In the rows, 128 means zero.
Rotation paths and how fast each direction turns (degrees each step):
Each turn is a multiple of 5 degrees from 10 to 175, or 0.
path 1
[119 119 136 127 128 123 123 125 135 138 118 114]
[133 128 122 130 132 134 136 136 127 121 128 108]
[123 137 129 147 134 124 134 124 126 136 121 125]
[127 120 123 129 127 135 137 144 133 141 121 129]
[133 128 136 143 125 120 130 143 129 120 133 129]
[113 128 135 131 135 128 131 130 138 137 142 130]
[123 116 119 130 140 126 123 138 133 117 127 130]
[118 139 140 134 133 139 122 132 128 119 125 131]
[121 121 120 132 129 142 140 123 127 124 133 140]
[117 125 127 131 117 124 119 134 118 122 123 139]
[129 119 137 127 120 143 119 125 127 130 141 127]
[118 116 127 128 125 120 130 115 127 116 130 122]
[117 131 123 124 129 136 117 128 116 131 125 114]
[137 119 128 139 127 140 130 117 126 127 117 121]
[119 131 129 128 114 126 142 131 121 131 120 119]
[135 123 120 139 125 127 126 133 120 142 137 120]
[135 131 130 120 132 124 129 126 125 129 128 132] : 0
[120 134 134 123 126 128 127 129 128 132 126 127] : 155
path 2
[139 126 131 138 130 127 134 120 124 118 116 136]
[136 126 128 129 121 138 122 129 129 113 116 132]
[129 121 133 136 114 135 129 116 132 125 119 123]
[138 126 129 146 129 132 126 119 137 123 126 134]
[126 132 130 134 123 137 130 126 139 110 127 134]
[128 128 129 137 126 133 140 124 138 121 116 118]
[139 132 122 145 127 138 132 128 130 121 130 121]
[130 133 130 136 121 132 141 122 123 112 129 131]
[137 127 129 134 130 129 138 126 125 117 110 128]
[140 126 126 134 118 140 124 129 123 118 121 123]
[133 122 135 138 117 132 133 113 124 123 125 130]
[138 125 131 139 131 130 126 122 134 117 117 139]
[127 127 130 131 117 140 125 127 139 114 120 126]
[130 125 130 143 123 134 135 117 138 127 123 120]
[136 134 126 145 131 134 130 126 135 117 132 132]
[125 133 130 131 123 134 140 127 131 109 123 128]
[130 125 128 123 129 132 133 132 129 135 131 133] : 0
[125 129 129 122 131 126 129 132 131 122 121 132] : 100
[124 130 129 124 120 133 126 129 126 123 134 128] : 135
path 3
[122 131 111 126 128 131 114 140 134 131 125 127]
[127 142 113 130 127 129 116 129 130 130 138 136]
[122 134 130 135 129 128 111 132 129 131 135 143]
[119 120 124 135 120 127 109 133 133 127 131 131]
[122 126 115 130 111 135 120 128 131 133 131 135]
[120 134 121 125 124 138 120 137 129 138 122 141]
[122 134 116 127 133 129 111 141 133 130 126 129]
[126 137 114 133 126 126 113 128 131 127 140 133]
[122 132 130 136 122 129 113 129 129 131 136 145]
[118 119 127 133 119 131 111 136 133 130 126 134]
[122 127 110 127 114 136 120 131 133 132 128 131]
[123 140 117 125 126 137 121 135 129 137 126 142]
[121 135 121 130 136 127 110 140 132 130 128 134]
[125 132 117 135 124 125 110 129 133 125 140 131]
[123 129 127 135 116 132 116 126 129 132 136 145]
[118 121 126 130 120 134 114 138 131 133 122 137]
[131 132 123 128 123 130 133 121 127 129 133 131] : 115
[129 131 131 132 133 122 124 126 128 124 135 129] : 65
[128 124 127 129 130 126 134 131 118 126 130 127] : 0
path 4
[136 126 121 126 128 132 124 109 114 128 117 127]
[137 133 113 123 134 130 118 120 138 129 119 119]
[135 124 117 138 119 131 132 116 130 137 118 121]
[136 120 120 127 143 129 125 119 131 141 117 133]
[128 130 118 132 126 125 113 110 122 136 126 125]
[144 133 113 128 128 137 119 126 132 136 123 132]
[130 119 121 132 122 128 123 117 140 146 129 124]
[139 121 126 125 129 136 124 116 119 142 126 139]
[133 128 122 117 129 128 109 115 134 135 132 125]
[143 128 119 126 112 140 125 120 128 135 128 127]
[138 115 127 117 131 132 127 120 141 140 125 125]
[133 119 129 122 121 132 124 107 118 132 125 126]
[142 130 120 113 134 135 118 119 131 126 122 124]
[135 124 120 128 115 131 128 114 135 131 122 113]
[141 118 123 124 135 135 135 118 129 136 114 128]
[127 123 122 125 133 123 118 107 126 132 120 119]
[128 128 130 127 124 130 124 130 129 134 136 134] : 25
[130 136 123 127 124 130 123 131 129 123 130 125] : 95
[133 129 127 124 136 132 129 133 130 128 126 133] : 160
path 5
[133 135 139 125 129 117 139 122 126 128 135 114]
[125 137 131 120 136 119 120 129 114 135 138 127]
[134 125 137 120 142 122 127 114 134 131 137 127]
[130 122 118 121 126 118 123 116 118 132 135 119]
[127 134 131 128 138 123 139 118 127 134 130 111]
[128 129 125 122 144 120 120 133 114 127 135 120]
[140 125 140 123 138 121 127 116 127 123 127 120]
[131 124 126 122 126 111 127 121 111 135 127 125]
[124 133 134 130 144 123 133 114 125 139 125 124]
[127 117 118 124 145 121 123 125 119 127 132 125]
[135 123 132 131 136 126 130 112 124 120 122 114]
[127 126 126 129 132 112 134 131 109 127 125 121]
[127 134 141 132 146 125 128 119 119 128 122 129]
[128 113 125 125 138 116 125 122 118 125 129 137]
[126 125 128 135 130 125 132 105 121 126 120 123]
[117 124 121 134 138 118 139 129 115 127 129 125]
[125 130 129 128 138 131 125 132 130 128 131 132] : 100
[131 133 124 134 129 120 124 128 133 127 127 128] : 0
path 6
[135 136 130 134 122 137 142 119 127 120 140 136]
[127 127 127 138 116 123 139 111 130 119 131 125]
[122 127 125 133 114 127 124 112 118 131 139 120]
[135 125 123 112 115 129 122 115 120 128 134 126]
[132 131 115 113 121 121 126 121 136 128 127 115]
[130 146 117 121 131 132 123 127 132 134 135 115]
[142 147 128 122 136 134 130 121 132 123 132 130]
[137 142 132 136 132 118 135 116 136 121 127 124]
[130 139 138 141 128 119 129 116 121 134 139 124]
[137 127 140 123 121 119 134 115 119 134 138 133]
[126 124 131 117 117 113 139 121 131 136 132 121]
[117 135 128 115 120 130 133 128 129 140 139 118]
[126 140 131 109 121 138 134 128 133 123 135 130]
[124 142 128 125 121 128 133 127 142 112 130 122]
[126 144 131 139 121 129 122 128 129 118 142 122]
[143 132 131 133 117 126 126 123 123 117 142 133]
[133 128 131 123 128 134 127 127 123 127 130 135] : 120
[121 122 128 125 125 130 131 121 125 132 126 128] : 45
[123 127 133 128 122 129 132 135 130 125 132 130] : 25
path 7
[121 135 121 134 116 138 125 131 116 116 132 131]
[115 122 131 124 135 127 125 144 120 117 124 126]
[127 132 122 119 132 134 123 131 131 112 144 132]
[132 131 118 129 123 125 120 138 113 118 123 137]
[127 120 136 112 134 122 124 141 124 124 133 136]
[133 141 122 118 125 128 128 127 119 126 144 137]
[124 129 130 128 117 119 131 143 113 130 126 138]
[117 126 140 114 126 132 131 132 122 129 143 129]
[119 145 119 130 122 131 135 132 117 122 136 129]
[115 121 133 132 120 129 128 145 123 117 128 131]
[119 129 127 116 135 139 122 128 121 116 139 123]
[127 138 114 130 130 125 127 140 123 113 127 136]
[129 116 134 121 125 127 117 139 123 116 132 136]
[131 137 121 110 136 128 123 129 115 126 136 131]
[131 133 126 127 122 117 134 142 124 124 133 144]
[125 124 139 118 118 129 122 131 113 129 139 131]
[133 125 123 127 133 128 121 129 130 121 125 129] : 40
[125 127 131 123 139 131 131 126 126 130 127 129] : 125
[130 124 133 127 126 133 127 124 132 126 135 131] : 140
path 8
[125 133 140 132 135 130 132 140 125 131 139 127]
[125 119 129 129 128 135 134 135 128 140 140 132]
[128 134 127 138 123 134 137 136 123 136 131 137]
[135 133 129 137 129 136 136 125 124 134 140 123]
[129 129 132 126 123 125 143 123 120 134 138 132]
[129 128 133 137 134 122 140 133 122 123 138 132]
[138 114 126 132 128 126 134 133 123 132 139 129]
[138 130 132 131 122 126 132 139 115 133 129 133]
[135 131 139 131 132 131 128 136 121 133 138 120]
[124 124 137 121 126 129 133 135 124 140 139 131]
[123 131 132 138 131 132 135 142 126 133 135 135]
[133 124 125 137 127 139 134 130 127 139 139 128]
[131 136 129 132 119 132 140 126 119 137 132 133]
[131 134 134 136 134 128 140 126 123 127 141 125]
[130 118 130 127 127 123 140 127 123 131 141 133]
[134 126 129 137 128 122 136 140 119 127 132 136]
[120 126 133 124 133 124 131 128 130 125 132 129] : 80
[126 126 127 122 121 126 130 127 125 132 125 134] : 140
[126 128 132 125 128 131 121 136 129 133 127 127] : 40
path 9
[115 124 126 132 138 121 131 132 130 118 132 131]
[132 134 133 121 133 122 136 141 135 125 124 128]
[126 124 138 123 137 119 127 119 134 120 131 125]
[128 117 134 126 136 129 137 139 126 122 128 136]
[116 131 129 118 132 124 131 128 136 120 120 126]
[131 121 135 118 130 118 138 128 132 133 134 132]
[124 125 133 124 127 131 135 124 129 109 130 131]
[129 119 127 112 127 123 128 135 129 127 120 134]
[116 131 132 119 129 121 137 120 121 126 130 131]
[132 123 123 122 121 121 135 134 131 119 135 137]
[131 134 134 114 127 125 125 124 121 117 122 129]
[123 119 124 123 131 116 126 128 119 126 133 137]
[124 140 126 125 126 124 137 135 121 117 129 133]
[134 130 126 119 128 112 120 128 132 122 131 129]
[131 130 138 127 136 123 129 129 113 120 133 134]
[121 128 119 128 133 120 124 138 129 116 126 132]
[119 131 123 128 129 126 132 131 127 134 126 128] : 95
[130 133 123 128 124 124 123 128 120 127 131 131] : 20
[127 125 132 129 132 124 128 121 124 134 133 128] : 125
path 10
[125 134 137 124 121 127 141 116 125 126 122 138]
[127 129 126 140 123 131 142 117 137 136 133 130]
[130 115 127 138 135 136 128 119 127 129 132 141]
[129 123 118 127 133 143 136 129 130 114 130 132]
[121 130 131 130 127 136 132 117 116 114 123 123]
[122 124 127 130 116 128 147 127 119 131 124 126]
[118 126 118 128 125 130 131 113 125 141 127 136]
[128 124 131 123 127 138 135 122 139 128 126 146]
[131 126 127 135 129 138 132 114 140 118 129 123]
[135 116 131 138 129 128 138 121 117 118 127 130]
[124 131 112 130 130 131 142 126 116 125 133 130]
[113 134 133 127 127 137 133 122 119 128 126 140]
[118 123 130 131 117 141 139 126 138 132 126 128]
[127 111 125 131 125 132 126 112 130 130 122 130]
[138 120 119 120 129 129 141 122 129 118 126 136]
[128 140 126 132 132 131 137 111 124 118 130 130]
[127 128 126 133 133 129 132 128 129 128 118 130] : 0
[121 128 127 129 128 133 127 135 121 126 129 125] : 55
path 11
[140 131 142 129 137 127 129 121 136 129 122 118]
[134 115 140 131 132 117 136 126 138 130 129 126]
[128 125 134 129 140 112 119 124 136 131 120 127]
[133 121 135 131 138 128 125 116 136 118 119 120]
[135 122 143 134 137 129 125 129 143 130 131 126]
[137 129 139 127 136 114 131 123 133 135 122 122]
[128 112 133 130 135 116 129 120 136 122 124 127]
[129 126 136 132 142 126 114 125 140 127 122 126]
[140 126 141 130 136 129 132 120 136 126 123 118]
[133 117 140 132 134 116 132 129 140 133 130 128]
[130 127 133 128 140 112 121 120 133 129 118 125]
[131 116 135 132 137 129 126 118 138 118 122 122]
[136 127 143 133 138 128 122 129 142 132 129 126]
[138 126 139 127 134 115 135 121 132 132 122 121]
[126 112 133 132 136 115 126 123 138 125 126 129]
[131 129 136 130 142 125 116 121 137 126 119 123]
[122 124 122 126 129 120 126 126 126 126 125 130] : 90
[130 127 124 128 126 131 129 137 124 127 122 131] : 0
[126 134 129 128 131 126 120 133 130 134 128 131] : 140
path 12
[133 126 133 126 124 126 135 141 134 114 116 121]
[128 117 128 130 126 110 130 136 138 126 121 136]
[146 117 125 136 131 125 133 128 135 129 118 122]
[141 117 127 124 124 123 122 138 119 131 119 135]
[145 126 136 121 119 129 128 139 138 132 128 124]
[133 115 133 115 125 120 139 135 127 119 130 129]
[140 128 135 135 136 117 132 141 135 120 129 128]
[131 120 127 130 124 123 132 138 129 117 108 126]
[136 119 127 132 122 116 124 134 141 136 122 135]
[147 113 126 125 126 128 134 127 128 129 122 122]
[143 121 133 122 127 121 123 142 121 129 130 136]
[139 128 137 122 121 130 134 142 136 121 124 121]
[127 116 132 122 126 112 136 137 133 119 126 134]
[141 123 129 140 135 120 132 134 138 123 121 124]
[136 116 123 129 123 123 125 136 123 125 110 131]
[144 122 131 126 119 124 124 135 141 138 125 131]
[131 130 133 120 127 131 130 131 125 127 136 127] : 60
[127 123 122 128 131 132 130 137 131 130 130 128] : 0
[129 122 127 128 132 124 134 121 130 129 134 127] : 100
[131 133 131 132 130 125 124 130 134 133 133 130] : 160
path 13
[136 136 120 133 143 133 114 124 118 136 131 128]
[142 138 130 128 134 128 132 133 127 141 142 120]
[141 128 125 132 133 135 128 142 129 142 116 123]
[134 131 139 120 142 140 119 142 129 128 128 128]
[135 132 121 128 143 140 115 122 116 133 129 125]
[141 140 127 129 137 129 128 130 128 140 144 128]
[141 126 123 129 134 129 130 140 127 145 122 118]
[135 133 139 127 138 136 119 147 130 129 124 128]
[134 130 127 123 140 146 117 125 117 131 127 120]
[140 140 124 131 140 135 125 127 129 138 141 135]
[141 125 122 124 137 126 131 137 126 146 130 118]
[137 134 135 134 137 130 119 148 128 133 122 127]
[135 132 134 122 137 146 121 130 118 129 127 116]
[140 137 122 132 139 142 123 124 128 136 134 137]
[139 126 123 119 141 126 130 134 128 143 138 122]
[137 133 128 136 138 124 118 145 125 138 122 125]
[129 130 132 132 123 125 131 135 128 129 124 122] : 80
[132 121 130 130 121 129 124 129 124 128 132 131] : 0
path 14
[138 121 130 129 124 124 138 125 122 125 147 123]
[129 124 138 140 135 132 140 116 121 129 135 121]
[127 128 135 137 118 137 143 132 123 131 141 130]
[136 130 125 128 127 133 144 126 111 123 132 122]
[132 118 124 137 129 124 137 125 117 133 145 129]
[130 126 138 137 122 128 140 115 123 119 138 126]
[122 128 130 143 127 136 144 127 116 132 131 131]
[132 127 122 129 116 129 143 131 115 120 138 131]
[131 120 122 137 134 122 139 117 112 124 133 127]
[122 120 133 141 119 124 138 122 126 125 140 135]
[122 131 131 137 124 132 147 122 117 119 123 129]
[124 123 117 134 123 125 142 134 115 129 133 136]
[130 121 124 129 126 116 140 119 119 114 133 129]
[117 118 130 143 132 121 140 121 123 128 130 134]
[119 127 132 132 116 126 146 131 126 117 128 134]
[124 124 118 130 132 124 146 132 114 124 122 129]
[122 125 127 125 131 122 130 132 133 126 122 129] : 10
path 15
[127 130 142 125 124 112 114 122 127 126 125 124]
[134 130 139 135 124 122 113 118 121 125 120 132]
[127 133 135 131 122 122 113 113 125 121 136 133]
[135 127 140 123 127 126 113 122 115 125 136 129]
[138 135 130 127 134 126 109 117 124 125 132 121]
[129 132 139 121 128 115 112 122 128 126 131 118]
[135 131 140 130 128 118 112 121 123 127 117 125]
[127 134 135 133 122 118 113 114 130 122 127 131]
[130 126 143 127 121 122 114 120 117 124 133 134]
[138 133 131 130 129 129 110 115 119 124 133 129]
[130 132 135 120 129 120 112 119 125 125 139 120]
[137 131 139 124 132 120 112 124 121 129 123 120]
[130 136 134 132 127 116 111 116 131 125 123 124]
[128 128 144 128 120 116 115 121 122 125 127 131]
[136 131 135 134 125 128 112 115 119 123 128 134]
[130 131 134 125 125 124 113 116 123 122 142 127]
[128 132 126 131 123 127 120 135 127 133 130 129] : 0
[131 129 125 122 134 130 126 130 127 130 133 120] : 60
path 16
[127 121 123 133 126 132 129 115 144 125 134 122]
[125 118 131 132 125 139 136 117 125 118 132 122]
[126 118 124 128 130 138 122 115 136 130 139 127]
[127 124 127 133 122 133 137 114 137 117 132 120]
[122 112 128 130 132 141 128 118 127 127 134 124]
[130 127 127 131 121 136 127 114 140 124 140 125]
[123 114 125 130 129 132 135 114 130 119 127 121]
[125 121 131 132 127 144 126 120 133 128 141 125]
[128 122 124 126 123 131 130 109 136 119 131 125]
[122 115 129 136 131 140 133 123 133 126 133 119]
[129 123 128 126 122 139 125 111 130 123 140 129]
[124 117 122 133 129 131 132 115 141 124 129 120]
[126 121 133 132 125 144 132 119 126 122 138 123]
[127 119 122 126 128 133 123 111 138 127 135 127]
[125 121 129 137 124 137 137 119 135 119 132 118]
[125 115 128 126 129 141 125 113 126 126 136 128]
[128 132 130 135 128 131 128 134 135 131 132 124] : 160
path 17
[117 135 140 129 133 131 133 122 137 137 126 138]
[127 131 133 122 118 121 120 117 123 133 125 115]
[118 128 125 133 123 126 127 127 146 120 117 133]
[130 144 128 119 125 117 125 121 128 126 137 134]
[132 130 129 129 128 120 142 127 132 121 114 118]
[122 142 135 122 133 130 128 129 131 139 121 141]
[129 130 134 131 118 122 131 114 128 137 128 114]
[113 127 133 124 127 129 122 126 139 120 115 131]
[133 140 120 127 119 116 120 120 131 131 132 131]
[126 132 134 127 128 122 143 128 138 114 125 121]
[131 141 129 118 133 125 127 126 122 134 115 138]
[129 133 136 138 124 122 137 123 136 140 127 117]
[113 129 137 115 124 134 125 121 130 126 120 131]
[131 133 122 135 122 113 116 118 133 130 123 127]
[120 138 132 123 122 125 136 133 141 116 132 127]
[136 136 126 120 131 119 132 116 120 126 118 135]
[129 135 134 131 122 127 128 125 128 125 123 130] : 0
[131 131 131 131 131 121 123 128 125 131 134 125] : 145
[133 124 124 135 127 125 132 122 129 129 125 126] : 155
path 18
[122 123 124 116 124 139 137 125 127 126 137 121]
[127 134 131 138 123 130 130 132 127 144 130 117]
[125 133 122 126 131 135 128 129 112 132 129 141]
[131 138 127 118 123 124 131 144 135 129 130 130]
[130 126 142 124 128 123 132 130 117 127 114 125]
[126 129 126 126 131 126 145 128 124 116 139 124]
[124 122 129 125 118 138 128 131 127 135 128 113]
[128 137 126 137 134 128 132 125 116 141 133 127]
[124 135 123 119 119 136 125 137 123 126 133 140]
[136 130 136 123 129 119 132 141 129 137 121 128]
[125 133 136 124 130 130 140 122 118 115 122 130]
[121 120 126 126 123 127 138 138 131 125 138 117]
[131 130 127 130 129 139 128 123 117 138 123 114]
[120 140 123 129 126 126 129 129 120 132 142 134]
[138 127 129 120 119 134 124 143 124 133 125 134]
[130 136 138 120 136 119 140 127 126 132 122 131]
[134 128 135 122 126 122 128 129 128 124 127 132] : 65
[129 121 131 134 124 126 125 134 126 131 126 126] : 140
path 19
[133 114 132 127 117 131 118 114 136 124 127 126]
[124 125 149 130 121 131 115 125 128 129 122 126]
[139 116 139 132 117 134 123 121 128 125 137 127]
[125 117 136 131 113 135 116 127 126 132 118 131]
[139 123 140 126 120 131 111 128 122 124 135 125]
[132 123 134 133 104 132 125 126 124 130 125 123]
[130 124 136 130 116 132 111 139 125 127 136 133]
[135 124 125 125 107 127 117 124 130 124 129 120]
[122 134 141 131 111 126 117 136 130 128 131 126]
[133 122 128 129 112 128 120 127 137 122 142 128]
[118 128 132 127 112 126 113 128 139 127 123 127]
[131 129 141 127 120 125 116 125 138 121 141 124]
[121 121 135 133 110 129 126 120 142 128 127 128]
[125 121 142 127 126 129 110 127 138 124 133 133]
[132 120 137 127 115 129 122 112 135 124 127 121]
[123 122 149 134 121 133 120 127 130 130 128 132]
[125 128 128 122 126 126 127 123 125 136 133 130] : 0
[128 126 123 122 131 127 119 127 128 126 123 128] : 110
path 20
[117 125 124 126 126 126 137 122 123 118 128 112]
[116 121 129 130 122 125 137 123 121 139 134 119]
[111 121 120 129 126 129 121 116 124 130 129 122]
[114 118 126 133 125 120 131 126 135 122 135 119]
[117 125 126 124 124 127 138 120 121 122 127 113]
[114 121 128 133 124 125 134 124 121 140 135 120]
[112 119 121 128 125 128 120 116 127 127 129 122]
[114 120 126 133 127 120 134 127 134 121 135 117]
[118 125 127 124 122 127 138 120 120 126 127 114]
[112 122 125 134 126 126 131 124 122 140 135 121]
[113 117 121 127 123 126 121 117 130 124 129 121]
[114 122 125 132 128 121 137 128 131 120 135 115]
[118 123 128 124 120 127 138 119 119 130 127 115]
[111 122 123 134 127 126 128 124 123 138 135 122]
[113 117 123 127 123 125 124 118 133 122 129 120]
[115 124 126 132 129 122 139 128 127 121 133 114]
[128 131 123 124 129 133 125 123 123 123 123 126] : 175
[130 131 131 126 126 130 135 128 120 134 127 126] : 95
path 21
[148 128 141 125 126 129 128 134 129 136 135 135]
[143 124 141 126 134 135 131 132 136 133 140 134]
[135 118 135 122 137 141 128 129 138 130 141 134]
[129 116 125 116 137 140 122 127 137 127 137 136]
[128 116 117 113 133 135 119 127 130 130 129 140]
[132 121 115 116 130 127 120 126 123 136 124 143]
[138 127 122 123 129 125 122 124 120 143 122 143]
[141 132 131 130 129 129 124 120 122 146 126 140]
[141 134 139 131 126 137 122 119 128 141 131 136]
[139 133 141 125 123 142 120 121 134 132 136 133]
[138 128 137 116 123 139 118 127 137 124 138 132]
[139 124 129 110 127 132 119 134 137 123 137 134]
[140 120 123 112 134 125 122 139 131 128 135 135]
[139 117 122 120 141 125 126 137 125 137 133 137]
[136 117 124 128 141 133 127 130 121 142 131 139]
[132 119 128 131 135 141 126 122 121 142 128 141]
[129 127 125 122 120 123 128 131 128 124 124 132] : 55
[128 129 121 125 133 126 122 130 122 129 128 125] : 45
[125 119 126 128 133 130 134 132 128 127 129 130] : 35
path 22
[145 135 126 134 133 119 142 130 130 132 120 116]
[129 125 115 133 146 124 139 138 126 131 127 117]
[130 119 119 118 131 131 131 151 122 129 130 120]
[137 132 124 116 117 137 140 143 136 122 126 120]
[126 137 119 117 134 129 137 127 145 119 129 117]
[128 128 130 111 146 125 126 131 134 122 140 124]
[137 131 139 122 131 132 129 143 134 125 146 134]
[128 140 127 134 119 122 129 136 143 126 145 128]
[128 134 123 126 126 104 122 127 132 122 139 122]
[143 126 133 129 133 111 131 130 118 116 137 129]
[135 127 124 147 130 128 137 137 122 115 139 130]
[121 127 114 138 121 127 121 138 122 114 134 118]
[134 129 127 121 118 128 120 129 118 110 125 113]
[137 136 136 131 133 138 134 120 124 111 128 114]
[119 134 131 136 142 141 126 128 125 123 139 114]
[121 133 138 123 125 134 117 137 118 133 140 114]
[130 126 130 129 140 128 131 124 125 126 129 130] : 85
[132 132 130 134 125 133 136 127 132 127 127 130] : 110
[135 125 124 127 131 126 127 133 136 129 127 127] : 10
